K610: [161 140 128 131 134  98  96  81]
K898: [107  68 165 187 107 152  28 175]
K40: [140 165 131 132 137 102 133 140]
K399: [114 114 133 114 135 114 114 143]
K390: [168 176 126 176 136 176 115  97]
K569: [151 192 139 125 139  94 139 135]
again K569: 	[139]
again K390: 	[176]
again K898: 	[107]
again K399: 	[114]
again K40: 	[140]

K40: [145  96 145 145 159 145]
K772: [155 155 117 117 117 233]
K610: [172 172 137 172 172 172]
again K610: 	[172]
again K40: 	[145]
[155 155 117 117 117 233]	K772
[145  96 145 145 159 145]	K40
[172 172 137 172 172 172]	K610

K898: [ 95 113 159 114 102 184 139 123 138  68  88  95  95 129 162 113 158 150]
K923: [131 111  56  38  38 128 149 109 195  74 200  84 162  38  38 107 143 141]
K40: [124 108 138  81 114 151 108  74 110  74  74 151  82 146 138  74 144 141]
K978: [ 98 142 129 170 125 146 170  98 173 139 131 121 142 104 142 144 138 134]
again K923: 	[38]
[ 95 113 159 114 102 184 139 123 138  68  88  95  95 129 162 113 158 150]	K898
[ 98 142 129 170 125 146 170  98 173 139 131 121 142 104 142 144 138 134]	K978

K898: [131 163 134 128 118 131 139 102 145]
K772: [123 151 123 141 158  99 137 158 113]
K699: [130 163 134 128 118 131 139 156 145]
K610: [145  81 122 112 113  92 145 113 115]
K923: [150 150 121 131 150 150 132 127 127]
K397: [135 162 127 143 194 107 132 139 141]
again K898: 	[131]
[150 150 121 131 150 150 132 127 127]	K923
[131 163 134 128 118 131 139 102 145]	K898
[123 151 123 141 158  99 137 158 113]	K772
[130 163 134 128 118 131 139 156 145]	K699

K978: [187  23  23  23]
K399: [70 70 70 70]
K397: [165 172 172 157]
K898: [127 126 133 128]
again K978: 	[23]
again K397: 	[172]
again K399: 	[70]
[127 126 133 128]	K898
[70 70 70 70]	K399
[187  23  23  23]	K978

K399: [132 159 177  90 132 112 159 187 150 159]
K667: [155  98  98 151  68 152  68  76 113  68]
K397: [155  88  72 175 160 144  72 144  93  88]
K898: [159 185 205  56  71  91 159 224 147 159]
again K898: 	[159]
[132 159 177  90 132 112 159 187 150 159]	K399
[159 185 205  56  71  91 159 224 147 159]	K898
[155  98  98 151  68 152  68  76 113  68]	K667

K390: [198 215 145 120  68 203  89 184 141  67]
K40: [144 169 162 147  79 188  83 195 151  87]
K397: [167 182 142 143 174 191  93 174 144  86]
K898: [172 169 173 115  80 174 102 181 102  94]
K399: [111  73 149  97 165  73 177 103 146 173]
again K397: 	[174]
again K898: 	[102]
again K399: 	[73]

K923: [120 137 145 118 101 139 142 100 127 100 119 106 113 119 152 151 129 115
 137 104 114 138 137 102 117 153 106 135  94 135 120]
K772: [156 185 132  28 154 162 115  53 115  70 131 150 160 209  61 201  89 123
 193 106 168 157  61 142 120 147 115  84 128  77 203]
K667: [140 147 123 127 114 129 120 158 148 114 129 116 122 154 139 159 126 123
 116 115 133 125 116 140 136 107 114 169 130 137 132]
K898: [ 96  83 136 130 163 124 146  81  85 168 132 154 140  90 106  50 140 157
 152 153 106 126 156 102 109 170 156  45 129 106 117]
K397: [165 108 175 143 114 148  99 144 156 108 120 142 151 154 130 127  99 124
 137 123 127 129 142 116 111 111 141 110 109 105 152]
[ 96  83 136 130 163 124 146  81  85 168 132 154 140  90 106  50 140 157
 152 153 106 126 156 102 109 170 156  45 129 106 117]	K898
[140 147 123 127 114 129 120 158 148 114 129 116 122 154 139 159 126 123
 116 115 133 125 116 140 136 107 114 169 130 137 132]	K667
[156 185 132  28 154 162 115  53 115  70 131 150 160 209  61 201  89 123
 193 106 168 157  61 142 120 147 115  84 128  77 203]	K772
[120 137 145 118 101 139 142 100 127 100 119 106 113 119 152 151 129 115
 137 104 114 138 137 102 117 153 106 135  94 135 120]	K923

K923: [121 114 121 144 114 163 115 114 114]
K40: [ 81 198  23 100 136  75 100 148  39]
K399: [204  75  75 120 136  75  39 148  39]
again K40: 	[100]
[ 81 198  23 100 136  75 100 148  39]	K40
[121 114 121 144 114 163 115 114 114]	K923
[204  75  75 120 136  75  39 148  39]	K399

K772: [ 60  80 189 231  60 125 157 189]
K390: [118 116 132 132 132 132 139 139]
K898: [192  52 173  32  52  52  93  52]
[ 60  80 189 231  60 125 157 189]	K772
again K898: 	[52]
[118 116 132 132 132 132 139 139]	K390
[192  52 173  32  52  52  93  52]	K898

